-25 -48 -62 74 -75 -37 -75 -17 44 -57
-51 -1 44 -72 -3 -56 51 -9 24 26
8 -67 66 -25 -7 36 64 -52 -22 -67
74 -3 -39 -63 -70 -33 -72 24 -18 -12
|
-51 -1 44 -72 -3 -56 51 -9 24 26
74 -3 -39 -63 -70 -33 -72 24 -18 -12
-25 -48 -62 74 -75 -37 -75 -17 44 -57
8 -67 66 -25 -7 36 64 -52 -22 -67

-27 -14 12 -17 35 0 45 29
-14 -31 24 -30 56 24 76 28
-45 41 38 -14 -52 0 18 -27
0 1 -3 -3 2 5 -2 1
23 -7 23 19 14 -27 17 8
2 4 3 -8 -3 0 -4 -3
|
-45 41 38 -14 -52 0 18 -27
2 4 3 -8 -3 0 -4 -3
0 1 -3 -3 2 5 -2 1
23 -7 23 19 14 -27 17 8
-27 -14 12 -17 35 0 45 29
-14 -31 24 -30 56 24 76 28

52 -10 -58 -55 -12 -18 51 -14
-39 20 -57 -53 6 -13 36 -37
16 -2 -39 -43 8 62 57 4
-28 -4 45 24 -17 -28 67 55
12 -26 41 20 -32 -61 33 8
57 64 -33 -7 -24 -57 66 -56
|
57 64 -33 -7 -24 -57 66 -56
-39 20 -57 -53 6 -13 36 -37
16 -2 -39 -43 8 62 57 4
-28 -4 45 24 -17 -28 67 55
52 -10 -58 -55 -12 -18 51 -14
12 -26 41 20 -32 -61 33 8

-60 -28 33
7 8 78
20 47 44
|
20 47 44
7 8 78
-60 -28 33

16 5 19 -2 -28 37 -4 2 -22 -9 -7 -18 7 29 -1 -17
-12 25 -42 -24 4 37 -18 -59 14 23 2 22 -21 17 8 11
3 -31 8 -61 18 0 7 -42 26 -24 -67 -80 -25 -42 3 18
|
-12 25 -42 -24 4 37 -18 -59 14 23 2 22 -21 17 8 11
16 5 19 -2 -28 37 -4 2 -22 -9 -7 -18 7 29 -1 -17
3 -31 8 -61 18 0 7 -42 26 -24 -67 -80 -25 -42 3 18

-1 22 -23 -3
3 50 -4 15
5 41 -10 9
-1 58 2 22
-3 6 -26 -3
|
-1 58 2 22
3 50 -4 15
5 41 -10 9
-1 22 -23 -3
-3 6 -26 -3

31 60 -27
14 -75 -52
-9 -32 -39
-81 23 58
|
31 60 -27
-81 23 58
-9 -32 -39
14 -75 -52

16 8 12 -19 -14 21 46
4 6 11 36 9 -2 28
-12 -2 -22 22 -1 20 -12
-12 7 -24 20 -6 19 -14
-6 0 -11 9 -4 10 -6
23 3 -10 2 -1 4 62
|
16 8 12 -19 -14 21 46
-12 7 -24 20 -6 19 -14
4 6 11 36 9 -2 28
23 3 -10 2 -1 4 62
-6 0 -11 9 -4 10 -6
-12 -2 -22 22 -1 20 -12

3 -5 39 -7 5 -31 6 -7 -10 -18 61
-70 30 -29 67 -18 -13 -29 79 -17 54 -39
-37 1 -14 16 -44 -2 -19 48 -63 22 45
0 2 -37 32 -61 -35 -57 41 -33 15 -37
-39 9 -1 16 -17 -21 8 36 -25 30 52
10 -1 30 26 6 -80 -19 -38 -8 -40 -16
-42 33 -14 39 13 -4 9 42 24 52 -14
19 -13 61 21 16 -68 -33 -33 4 -55 -26
|
-42 33 -14 39 13 -4 9 42 24 52 -14
-70 30 -29 67 -18 -13 -29 79 -17 54 -39
-39 9 -1 16 -17 -21 8 36 -25 30 52
0 2 -37 32 -61 -35 -57 41 -33 15 -37
-37 1 -14 16 -44 -2 -19 48 -63 22 45
10 -1 30 26 6 -80 -19 -38 -8 -40 -16
3 -5 39 -7 5 -31 6 -7 -10 -18 61
19 -13 61 21 16 -68 -33 -33 4 -55 -26
---
4 -4 53 -44 80
-34 -7 11 -27 45
-31 1 10 -24 75
-10 -12 60 -47 29
|
-7 11
1 10

-37 -39 28 -47 18
-12 -58 59 -68 -17
-63 -34 -31 -52 -57
-79 -68 -52 -55 -59
25 -16 -29 -11 58
|
-58 59
-34 -31

70 49 24 -29
-22 -80 39 -28
4 29 -10 -25
|
-80 39
29 -10

43 -17 5 -45
39 -11 -29 -53
-67 21 7 64
-32 -26 -61 61
|
-11 -29
21 7

18 21 -44 58
-73 4 -19 6
51 -9 5 12
-15 57 66 2
-10 -9 -18 -23
|
4 -19
-9 5

-6 -32 -44 -29 18
-21 -12 -78 -35 27
12 -6 12 -23 -12
-2 -1 2 -1 2
|
-12 -78
-6 12
